Each row has a hidden score. How much does it go up from the first row of each pair to the second? 10 means little or no change, 20 a big rise and 0 a big fall. The score is a weighted sum of the row's numbers plus the product of two more (or one squared), each taken from its middle value.
c(36, -28, -32, -12, 28, -12, 4, -31, 43, -34, 18, 14, 20, 1,
  8, -36)
c(-34, -9, -11, 15, -33, -5, -19, -13, 28, 50, -32, -6, 32, 23,
  8, -2) ~ 11
c(-33, -6, 19, -20, -20, -15, -23, -6, 48, 16, -23, 9, 35, 3,
  34, -30)
c(-34, -5, 40, 17, -29, -6, -1, 21, -7, -6, -33, -22, 15, 9,
  -1, 44) ~ 12
c(-6, 9, 4, 57, -10, -4, 24, 73, -16, -22, -35, -33, 26, -29,
  -27, -1)
c(0, -21, -18, -23, 11, 13, 12, -26, 45, -20, -5, 7, 9, -1,
  33, -37) ~ 9
c(-31, 57, 2, 26, -7, 66, -35, -24, -33, 1, 58, 47, -34, -29,
  -26, -7)
c(25, 1, 97, 59, -37, -24, -24, -30, -28, 47, 6, -4, -35, 1,
  -31, 3) ~ 18
c(-34, -3, -2, 0, -31, -38, -16, 76, 10, -5, -39, -38, 112, -2,
  8, -5)
c(-37, -15, 83, -19, -23, -8, -4, 10, -25, -1, -34, -11, 9, -20,
  13, 91) ~ 13
c(6, -24, -2, -12, -5, -13, -21, -28, -1, 7, -10, -5, 18, 30,
  47, -6)
c(-16, 30, -19, -13, -15, 0, -20, 4, 3, 36, 10, 54, -23, -7,
  -7, -4) ~ 12
c(-29, 67, 21, 8, -7, 24, -36, 45, -31, 20, -20, 19, -11, -33,
  -15, 8)
c(-24, -29, 41, -10, -35, -37, 72, -31, -29, -29, -19, -34, -32, 110,
  -5, 57) ~ 15
c(-24, -12, 61, -19, -22, 3, -8, -37, -8, -10, -16, 23, 0, -15,
  71, 0)
c(-19, -2, 16, 69, -17, 1, 8, 75, -22, -5, -38, -35, 17, -30,
  -30, 31) ~ 12
c(-32, 45, 4, 34, -4, 72, -35, -21, -33, 8, 46, 40, -33, -29,
  -27, -3)
c(-2, 19, -14, -10, -16, 19, -27, -38, 2, 103, 15, 45, -25, -8,
  -25, -17) ~ 8
c(-38, -14, 123, -19, -30, -8, -16, -4, -31, 0, -35, -13, 1, -26,
  15, 111)
c(-27, -11, -30, -34, -23, -7, -24, -36, -7, -12, -4, 60, -20, 27,
  127, -16) ~ 14
c(-24, 12, -22, 4, -2, 43, -16, -16, 20, 19, 14, 68, -23, -19,
  -17, -28)
c(8, -6, -30, -2, 100, -24, -10, 30, -27, -31, 4, -28, 35, -16,
  10, -20) ~ 10
c(16, 34, -36, 19, 16, -4, -9, 3, -2, 19, 49, -6, -27, -9,
  -25, -27)
c(-32, 5, -16, -19, 3, 15, 17, -18, -8, 29, -2, 21, -25, 12,
  4, 10) ~ 12
c(-33, -16, 35, 25, -29, -5, 33, 41, -11, -8, -38, -32, 4, 4,
  -16, 48)
c(-18, -22, -7, -11, 2, -35, 75, 16, 19, -25, -18, -31, 25, 30,
  -18, -11) ~ 8
c(22, 39, -37, 23, 72, -1, -30, 25, -26, -28, 16, 8, 16, -35,
  -17, -30)
c(-32, 12, -14, -16, 8, 11, 18, -18, -9, 40, -10, 18, -24, 5,
  0, 8) ~ 13
c(-16, -15, 27, -19, 28, -7, -1, 1, -27, -11, -28, -21, 31, -17,
  33, 34)
c(45, 27, 27, 29, -28, -29, -17, 24, -35, 20, -11, -30, -33, -16,
  -30, 87) ~ 10
c(-17, 6, -22, 37, 62, 90, -20, 1, -20, 25, -18, -5, -10, -30,
  -32, -24)
c(17, 62, -34, 23, 67, -4, -30, 19, -30, -27, 15, 8, 10, -36,
  -18, -24) ~ 8
c(-20, -26, -7, -20, -3, -35, -5, -18, 12, -22, -14, 13, 26, 60,
  45, -16)
c(-12, -29, -26, -20, 12, -11, 67, -27, 15, -34, 12, -18, -10, 47,
  6, -6) ~ 10
c(76, 4, 4, 0, 11, -31, 4, -2, -34, -24, 14, -22, -22, -29,
  -23, 90)
c(-30, -10, -28, -5, 84, 14, 6, 0, 41, -2, -24, -4, 6, -12,
  -15, -27) ~ 7
c(-9, -16, -28, 13, 0, 85, -21, -13, 44, 51, -11, 16, -18, -15,
  -28, -33)
c(-30, -15, -24, -5, -27, 0, 75, -26, 1, -19, -2, 0, -30, 87,
  -20, 3) ~ 10
c(9, -3, -19, 13, 1, 10, 38, 50, 6, -22, -27, -31, 28, -18,
  -16, -21)
c(41, 10, -2, -5, -8, 9, -10, -6, -11, 49, 16, -13, -25, -17,
  -22, 12) ~ 10
c(-26, -10, -12, -20, -9, -16, -3, -26, 43, -14, -10, 26, -5, 16,
  63, -22)
c(18, 105, 8, -5, -5, 8, -32, -16, -32, -15, 48, 49, -31, -33,
  -28, -8) ~ 7
c(-24, -31, -34, -24, 2, 82, 11, -14, 68, -21, 38, -15, -16, 7,
  -9, -31)
c(-2, -9, 0, -33, 11, -28, 10, -5, -13, -20, -16, 17, 10, -12,
  72, -5) ~ 10
c(-6, -30, 10, -27, 7, -26, 17, 11, 32, -16, 8, -11, 48, -1,
  -9, -20)
c(13, -9, -19, -24, -4, 4, 4, -9, 17, 2, 0, 3, -1, 16,
  17, -23) ~ 10
c(1, 53, -30, -20, -10, -23, -24, -6, -9, -2, 56, 49, -26, -2,
  -1, 1)
c(-10, -15, 20, -30, 4, -6, 9, -24, 2, -19, 28, -5, -17, 32,
  31, -18) ~ 6
c(-7, -6, 66, 36, -20, 10, 4, -3, -29, 20, -11, -31, -28, -20,
  -27, 67)
c(-22, -17, 20, -34, -20, -28, -10, -6, -6, -16, -24, -1, 15, -10,
  127, -5) ~ 14
c(-26, -22, -14, -21, -28, -28, -10, -28, 48, 16, -32, 1, 38, 54,
  40, -19)
c(-7, -23, -20, -1, 34, -30, 27, -26, 8, -31, 12, -21, 10, 45,
  14, -20) ~ 10
c(8, -21, -29, -34, -29, 16, -13, -40, 13, -31, 127, 37, -35, 25,
  8, -26)
c(-2, -27, -7, -21, -27, 22, 43, -13, 37, -23, 30, -17, -25, 38,
  -14, -12) ~ 11
c(-12, -31, -19, 14, 23, -2, 69, 46, 40, -22, -27, -22, -6, -16,
  -29, -17)
c(-14, -27, -9, 51, -24, 6, 55, 62, 24, -23, -24, -37, 0, -5,
  -28, -10) ~ 11
c(8, -26, 23, -12, 8, -19, 35, 36, -8, -22, -28, -35, 36, -9,
  -7, 14)
c(69, 114, 16, -8, -29, -13, -32, 17, -35, -5, 16, -6, -35, -32,
  -25, 23) ~ 7
c(-32, -9, -25, -5, -27, 17, -16, 4, 64, 25, -10, 24, 26, 2,
  -13, -26)
c(-24, -12, -30, -33, -21, -12, -21, -35, -4, -14, -5, 69, -17, 25,
  118, -17) ~ 15
c(-1, 1, -8, -24, 81, -4, -9, -36, -12, 6, 20, 69, -11, -14,
  -24, -26)
c(38, -14, 25, -23, -28, -6, -10, 0, 4, 25, -2, -25, -13, 17,
  10, 1) ~ 12
c(-9, 29, -20, -31, -15, 22, -29, -30, -22, -3, -2, 54, -23, -13,
  91, -12)
c(51, 28, 14, 30, -27, -31, -12, 7, -35, 15, -7, -31, -34, -15,
  -29, 102) ~ 11
c(0, -14, 45, -13, -33, -23, 6, 4, -20, 32, -7, -10, -34, 49,
  -19, 39)
c(-18, -14, 41, -15, 15, -15, -5, 9, -23, -21, -26, -23, 33, -10,
  32, 32) ~ 9
c(17, -28, -20, 25, -11, 14, -15, -4, 48, 29, -29, -15, 46, -8,
  -21, -26)
c(66, -13, -18, -28, -13, 22, 0, -31, -25, -38, 127, 1, -32, -15,
  -15, -1) ~ 10
c(-5, 8, -24, 12, -3, 46, -23, -8, 19, 37, -15, 10, 21, -20,
  -12, -31)
c(-31, -35, -11, 127, -38, -35, -26, 2, 40, -26, -30, -36, 78, 16,
  -1, -10) ~ 13
c(-5, -29, -17, 38, -20, 8, 65, 91, 14, -20, -28, -40, -3, -14,
  -32, -11)
c(10, -11, -6, -3, 20, -24, 79, -26, -29, -32, 6, -24, -15, -12,
  -6, 59) ~ 15
c(-19, -26, -1, -25, -9, -32, -2, -15, 18, -20, -11, 19, 14, 53,
  45, -17)
c(-31, 15, 16, 24, 1, 107, -35, -9, -33, 15, 30, 17, -33, -31,
  -29, 10) ~ 14
c(49, 85, 48, -4, 6, -22, -29, -13, -36, -15, 24, 9, -30, -32,
  -29, 19)
c(-26, -10, -15, -21, -8, -13, 4, -29, 43, -11, -9, 25, -6, 21,
  53, -23) ~ 14
c(4, 18, -29, -26, 17, 54, -29, -36, -12, 32, 42, 37, -15, -8,
  -16, -19)
c(-32, -11, -26, -9, -26, 9, -15, -4, 57, 17, -14, 37, 30, 4,
  0, -20) ~ 10
c(58, 48, 31, 11, -23, -33, -10, -3, -37, -1, 1, -29, -34, -18,
  -29, 92)
c(-31, -12, 57, -13, -25, -6, -17, -37, -16, 3, -27, 29, 3, -23,
  73, 34) ~ 13
c(77, 6, 41, 25, -18, -7, -15, -11, -32, 24, 35, -30, -35, -20,
  -33, 19)
c(62, -16, 10, -3, -6, -12, -23, -18, -14, 47, -8, -1, -3, -5,
  1, 0) ~ 7
c(-33, 0, -16, -21, -5, 10, 15, -24, -8, 16, 3, 18, -27, 22,
  17, 22)
c(23, 35, -31, 18, 68, 9, -17, -33, -22, 6, 25, 7, -15, -8,
  -28, -26) ~ 5
c(-11, 15, 4, -3, 29, 34, -8, 10, -24, 3, 1, 16, 3, -26,
  -22, -5)
c(51, 1, 43, 38, -15, 0, -14, 0, -29, 36, 20, -31, -33, -23,
  -33, 17) ~ 13
c(-19, 8, -24, -1, 6, 30, -11, -13, 24, 29, -4, 60, -16, -18,
  -18, -22)
c(7, 0, -24, -3, -2, 6, 0, -12, 45, -2, 23, 20, -16, 9,
  -19, -32) ~ 10
c(4, -29, 0, -30, 17, -22, 23, 13, 24, -18, 17, -7, 37, -9,
  -7, -23)
c(-1, -33, -23, 32, 28, -1, 59, 93, 22, -19, -30, -28, -16, -26,
  -36, -24) ~ 12
c(28, 23, -40, 32, 82, -24, -2, -15, -17, -25, 73, -21, -16, -15,
  -28, -30)
c(-25, 9, -22, 5, -3, 33, -12, -16, 28, 24, -1, 61, -19, -15,
  -14, -24) ~ 10
c(-24, -9, -15, -13, -29, -15, 9, -39, 87, -30, 26, 43, -12, 49,
  -12, -37)
c(60, -12, -29, 3, 18, 43, -9, -11, 12, -2, 20, -9, -16, 1,
  -30, -31) ~ 16
c(23, -30, -16, 15, -16, 16, -13, -4, 51, 16, -30, -20, 58, -9,
  -17, -23)
c(-4, -1, -19, -3, 54, 12, -2, -16, 41, -6, -5, 33, -15, -11,
  -20, -34) ~ 4
c(-26, -13, -24, -2, -22, 6, 66, -16, 3, -7, -3, -4, -29, 70,
  -23, 2)
c(33, -15, 127, 3, -27, -5, -22, 19, -28, 47, -24, -28, -22, -25,
  -25, 20) ~ 15
c(18, -28, -7, -32, 24, -19, 33, 6, 17, -23, 27, -7, 24, -15,
  -5, -25)
c(81, 0, -21, 23, 19, 16, -4, -8, -13, -6, 15, -16, -17, -5,
  -31, -18) ~ 16
c(-22, -30, 40, -10, -34, -37, 74, -26, -27, -32, -19, -36, -31, 106,
  -3, 54)
c(3, -19, -7, -22, 33, -12, -17, 37, -25, -32, -12, -24, 43, -23,
  54, 11) ~ 8
c(-17, -16, -28, 62, 16, -16, 63, 28, -7, -35, -23, -36, 39, -5,
  -21, -19)
c(-18, 59, -16, -11, -14, -3, -25, 14, -6, 39, 1, 56, -25, -16,
  -11, -2) ~ 12
c(-20, 67, -1, 20, -15, 46, -35, -25, -34, -2, 73, 51, -34, -29,
  -26, -7)
c(8, -33, -11, 8, -22, 13, -18, -9, 64, 7, -26, -23, 58, 8,
  -11, -17) ~ 13
c(-3, 8, -24, -9, -6, 6, -2, -8, 39, 12, 15, 28, -19, 9,
  -15, -30)
c(-7, 14, -21, 6, -6, 29, -25, -10, 14, 47, -15, 16, 20, -20,
  -6, -27) ~ 10
c(-27, -17, -4, -2, -37, 11, -21, -42, 27, -18, 46, 77, -22, 40,
  8, -27)
c(-35, -35, -4, 47, -42, -40, -28, -6, 18, -33, -36, -40, 98, 40,
  61, 6) ~ 8
c(8, -20, -16, -28, 11, 26, 8, -22, 38, -11, 2, 6, 0, -2,
  24, -37)
c(-33, 33, 10, 33, -2, 81, -35, -16, -33, 13, 33, 32, -32, -29,
  -27, 4) ~ 13
c(-4, -5, 24, -35, -17, 11, -17, -21, -3, 4, 9, 21, -31, 8,
  58, -12)
c(25, 70, 47, 7, 13, -21, -25, -15, -35, -12, 11, 11, -29, -30,
  -25, 37) ~ 9
c(-34, -3, -19, 9, -11, 28, -15, 7, -9, -3, -26, -5, 59, -12,
  17, 14)
c(65, -7, 27, -32, -5, -6, -26, 67, -31, -23, 1, -28, -6, -31,
  11, 40) ~ 7
c(-11, -7, 72, 33, -19, 11, 8, -3, -29, 14, -14, -31, -27, -19,
  -26, 70)
c(22, -18, -3, -26, 24, 3, -18, 15, -24, -31, -8, -17, 28, -20,
  56, 6) ~ 8
c(-17, 22, 24, 0, 5, 25, -23, 6, -27, 24, -9, 30, 0, -29,
  -20, 14)
c(-13, 23, 9, -2, 30, 37, -16, 10, -27, 10, -5, 19, 0, -28,
  -23, -2) ~ 9
c(7, -30, -27, 56, 20, -25, 28, 127, 17, -26, -21, -35, -8, -27,
  -36, -28)
c(-30, -21, -10, -18, -29, -31, -14, -32, 53, 6, -33, 13, 43, 47,
  48, -23) ~ 7
c(28, 5, -29, -26, 4, 11, -28, -25, 5, 13, 55, 38, -32, 3,
  -2, -15)
c(81, 8, 19, -19, -9, -23, 12, -7, -26, -6, -24, 3, 0, -20,
  -10, 32) ~ 9
c(-39, -23, 70, -20, -37, -27, 9, 3, -7, 64, -38, -33, -18, 14,
  22, 58)
c(-12, 4, 8, 66, -10, -2, 17, 71, -20, -14, -36, -33, 21, -30,
  -29, 15) ~ 9
c(26, -24, -20, 40, -9, 15, -17, -8, 39, 42, -28, -10, 29, -11,
  -24, -28)
c(-7, -5, 2, -32, 6, -30, 9, -4, -14, -21, -19, 15, 12, -13,
  79, -3) ~ 11
c(-19, -16, 34, -16, 27, -21, -2, 35, -19, -23, -28, -25, 49, -13,
  17, 14)
c(-38, -8, -14, 33, -33, -21, -18, -8, 28, 29, -34, 1, 47, 9,
  23, -4) ~ 13
c(53, -16, 5, 8, 15, -6, 14, 1, -31, 19, 7, -37, -30, 0,
  -27, 34)
c(43, 47, -25, -9, 35, -21, -28, 39, -32, -18, 34, -7, -9, -23,
  -1, -12) ~ 10
c(24, -28, -17, -14, 41, -30, 36, -24, 12, -32, 11, -29, 30, 27,
  -9, -22)
c(-8, -24, -18, -8, 15, -26, 32, -22, 13, -32, 10, -28, 12, 57,
  12, -16) ~ 11
c(-11, -13, -9, -21, -7, -10, -5, -31, 48, -21, -13, 32, 22, -5,
  58, -37)
c(5, -28, -16, 14, -11, -19, 0, 52, -8, -28, -7, -36, 30, 42,
  4, -8) ~ 12
c(-35, -31, -31, -16, 11, 21, 79, -14, 43, -24, -10, -24, -12, 60,
  -23, -27)
c(-3, 5, 89, 113, -29, -1, -27, -28, -27, 21, 11, 3, -34, -18,
  -32, -11) ~ 17
c(-19, -20, -28, 69, 13, -17, 73, 41, -8, -35, -26, -39, 34, -9,
  -24, -19)
c(-29, 9, 101, 58, -26, -18, -33, 68, -37, 44, -28, -23, -29, -33,
  -35, 52) ~ 10
c(-24, -21, -17, 30, -15, 21, 60, -2, 8, -28, -23, -16, 14, 9,
  -7, -6)
c(-20, -25, -18, -25, -27, -23, -5, -23, 38, 21, -32, -9, 36, 61,
  35, -14) ~ 8
c(13, -13, -5, -28, -9, 30, -15, -37, 2, -16, 36, 60, -26, 6,
  28, -28)
c(-25, 1, -12, -13, -30, -16, 14, -39, 67, -26, 23, 60, -15, 44,
  -12, -37) ~ 9
c(27, 1, -25, -29, -7, 1, -26, -24, 4, 13, 61, 42, -32, 13,
  3, -17)
c(42, 10, -35, -16, 35, -16, -6, -4, -11, -11, 40, 17, -15, -4,
  1, -27) ~ 9
c(75, 105, 26, 3, -30, -17, -31, 21, -37, -9, 5, -14, -36, -33,
  -27, 35)
c(-24, -17, -14, 23, -15, 23, 32, 2, 2, -21, -21, -13, 24, 4,
  3, 2) ~ 15
c(-27, -29, -14, -22, -31, 25, -13, -41, 22, -28, 75, 14, -28, 49,
  41, -17)
c(95, -2, 32, -17, 6, -22, -20, 55, -37, -28, -7, -30, -6, -34,
  -14, 52) ~ 5
c(11, -26, -18, -23, 99, -7, 15, -33, -4, -30, 10, -5, 19, -2,
  10, -34)
c(11, -18, -4, -25, 26, -5, -18, 24, -25, -32, -9, -20, 32, -21,
  63, 8) ~ 13
c(13, 53, 50, 14, 10, -20, -19, -15, -34, -11, -7, 10, -27, -28,
  -22, 59)
c(-9, 9, -7, -17, 82, -9, -18, -35, -15, 20, 16, 80, -9, -20,
  -28, -25) ~ 11
c(-21, -29, -27, -21, 4, -7, 94, -22, 20, -31, -6, -17, -13, 51,
  -4, -9)
c(-32, -14, 19, -21, -19, -20, -22, -5, 57, 7, -23, 8, 43, 6,
  30, -27) ~ 9
c(5, -8, -10, -10, 41, 17, -2, -14, 50, -13, -8, 17, -7, -10,
  -15, -32)
c(-30, 41, 38, -7, -15, 36, -35, 14, -31, 36, -15, 26, -13, -31,
  -14, 28) ~ 11
c(-22, -13, 68, 39, -17, 15, 20, -8, -29, 0, -18, -31, -27, -16,
  -25, 77)
c(-30, -17, -7, 9, 81, 81, -10, 48, -30, 16, -26, -31, -15, -32,
  -19, 2) ~ 7
c(99, -15, 29, 11, 5, -21, 8, 47, -26, 3, -19, -33, -14, -18,
  -32, -8)
c(38, 18, -39, 26, 77, -24, 3, -16, -17, -27, 75, -25, -15, -15,
  -28, -28) ~ 5
c(-15, -30, -26, -19, 7, -9, 87, -25, 15, -34, 1, -19, -12, 50,
  0, -7)
c(61, 0, 0, -3, 21, -29, 18, -11, -32, -24, 12, -21, -19, -26,
  -20, 85) ~ 14
c(56, 9, 5, -25, -35, 3, -31, -1, -25, 0, 97, 2, -35, 4,
  -17, 11)
c(-31, 27, 9, 43, 10, 45, 5, 15, -22, 6, -32, -17, 11, -31,
  -24, 3) ~ 8
c(1, -8, -20, -19, -17, -22, -10, -16, 49, -9, -18, 59, 27, 2,
  20, -30)
c(7, -15, -9, -10, 32, 12, -8, -12, 61, -18, -13, 5, 13, -9,
  -9, -31) ~ 9
c(5, -1, -6, 28, -7, 4, 39, 61, -5, -23, -32, -33, 28, -24,
  -21, -12)
c(7, -25, -18, -3, -10, 0, 2, -4, 103, -11, -8, 4, -5, 14,
  -21, -31) ~ 10
c(-17, -18, -26, 11, -1, 80, -16, -16, 52, 68, -20, 14, -17, -16,
  -30, -35)
c(10, 2, -23, -9, 8, -11, -21, 5, 16, -21, -17, -6, 109, -28,
  8, -27) ~ 6
c(-34, 1, -8, 6, -38, -20, 0, -19, 41, 50, -29, 0, 10, 44,
  2, -21)
c(-31, -10, 21, -34, -25, -17, -13, -8, 2, 83, -21, -6, -24, 28,
  37, 8) ~ 11
